[-1.08 -2.92  3.06  0.39  1.53 -2.09 -0.02 -0.38  2.07  0.04  3.27  2.07
 -0.92  1.31  0.54 -5.55 -0.18  0.04 -1.49 -1.43  0.05  0.07 -2.82  1.21
  0.57 -0.54 -0.49 -1.46 -1.47 -1.96 -2.61 -0.72 -1.39 -2.58 -1.47 -3.67] -> zud
[-0.27  0.02  8.00 -0.33  0.86 -1.64  0.01 -0.05 -0.62 -0.03  0.12  3.61
 -1.36 -1.12 -0.03 -4.66  3.96  1.50 -0.76 -0.76  0.50 -0.67  0.35 -0.41
 -1.60 -0.83 -1.46 -0.49 -1.96 -1.47  0.94 -0.55 -3.22 -1.26  0.58 -2.28] -> monov
[-0.24 -2.06 -1.35 -0.04 -1.79  0.86 -0.18  1.71  0.98 -0.01  0.05 -2.33
 -1.24 -0.32 -0.38  4.35 -1.52 -0.04  0.49 -0.91 -0.38 -2.66  1.38 -3.65
  2.75 -0.59 -4.27  1.19 -1.60 -3.23 -0.38  0.67 -1.33  2.98  0.19 -0.82] -> keto
[ 0.58  1.80 -2.12 -0.33  0.18 -0.46 -0.17  0.61 -0.21 -0.07 -1.94 -0.66
 -1.32  0.07  0.33  1.24 -0.77 -1.34 -0.10 -0.62 -0.29 -0.01 -0.34  1.08
 -0.34  1.18 -2.96 -1.09  0.36  1.80  1.76 -0.73 -0.09 -5.07 -0.41 -0.42] -> pof
which: [ 0.57  1.81 -2.11 -0.35  0.17 -0.48 -0.18  0.61 -0.23 -0.06 -1.94 -0.67
 -1.32  0.06  0.34  1.23 -0.77 -1.34 -0.10 -0.63 -0.28 -0.02 -0.35  1.07
 -0.35  1.18 -2.97 -1.09  0.34  1.81  1.76 -0.73 -0.10 -5.06 -0.41 -0.40]
pof
next: [-0.49 -1.46 -1.47 -1.96]
[-2.61]

[ 6.21  6.56 -0.08  6.44  6.56 -0.05  6.21  6.43  6.34  6.38  6.35  6.42
  6.53  0.01  0.30  6.47 -0.28  0.07 -0.32  6.62 -0.01  6.68 -0.09  0.07
  6.54  6.83  6.57  6.60 -0.13 -0.37 -0.15  6.82] = keto
[ 6.21  6.48  0.05  6.50  6.49  0.25  6.35  6.34  6.44  0.21  6.46 -0.25
  0.07 -0.12 -0.03  6.55  6.36 -0.02 -0.22  6.19 -0.37 -0.22  0.08  6.32
  6.49 -0.37  6.39  6.82 -0.24  0.08  0.18  6.62] = Seb
[-0.41  6.27 -0.16  6.68  6.31 -0.04  6.44  6.65  6.31 -0.11  6.02  0.14
  0.15 -0.32  0.05  6.13  6.67  6.44 -0.06  6.76 -0.26  0.06 -0.20  6.72
  6.42  6.25  6.40  0.10  0.28  6.35 -0.33  6.38] = Moko
which: [ 6.21  6.56 -0.08  6.44  6.55 -0.05  6.21  6.42  6.34  6.38  6.34  6.43
  6.54  0.01  0.30  6.47 -0.28  0.07 -0.31  6.62 -0.01  6.68 -0.08  0.07
  6.53  6.83  6.58  6.60 -0.13 -0.37 -0.14  6.83]
keto
next: [-0.03  6.55  6.36 -0.02 -0.22  6.19 -0.37 -0.22  0.08]
[6.32]
which: [-0.42  6.28 -0.16  6.68  6.31 -0.04  6.43  6.66  6.31 -0.11  6.02  0.14
  0.15 -0.32  0.06  6.13  6.67  6.44 -0.06  6.76 -0.26  0.05 -0.20  6.72
  6.42  6.25  6.41  0.10  0.28  6.35 -0.32  6.38]
Moko

[ 0.50 -2.91  2.28  3.41 -2.06  0.11  6.30 -7.28 -7.23 -1.61  4.70  7.22
 -2.68 -5.96 -6.39  3.90  1.61  2.66 -2.93]  Seb
[-6.14  3.51 -0.01  0.33 -4.28  4.52  5.40  0.51 -2.91 -3.29  4.57  1.25
 -0.13 -4.29  5.74 -3.23  0.53  5.33 -2.46]  des
[-5.42  1.80 -6.73  3.10 -2.70  1.86  5.83  7.32 -7.18  2.53 -5.24 -6.37
 -4.67  0.76 -5.41  1.55 -1.11  1.25 -2.52]  zud
[ 5.79 -1.62 -4.24  6.36  7.61  2.20 -7.16 -4.37  0.37  4.01  3.63  7.28
 -6.09  1.85  3.94  4.93  7.33  0.72  5.59]  ruvoz
next: [ 0.51 -2.91]
[-3.29]
which: [-6.10  3.51 -0.02  0.34 -4.27  4.51  5.42  0.51 -2.91 -3.31  4.57  1.26
 -0.15 -4.31  5.75 -3.21  0.53  5.33 -2.46]
des

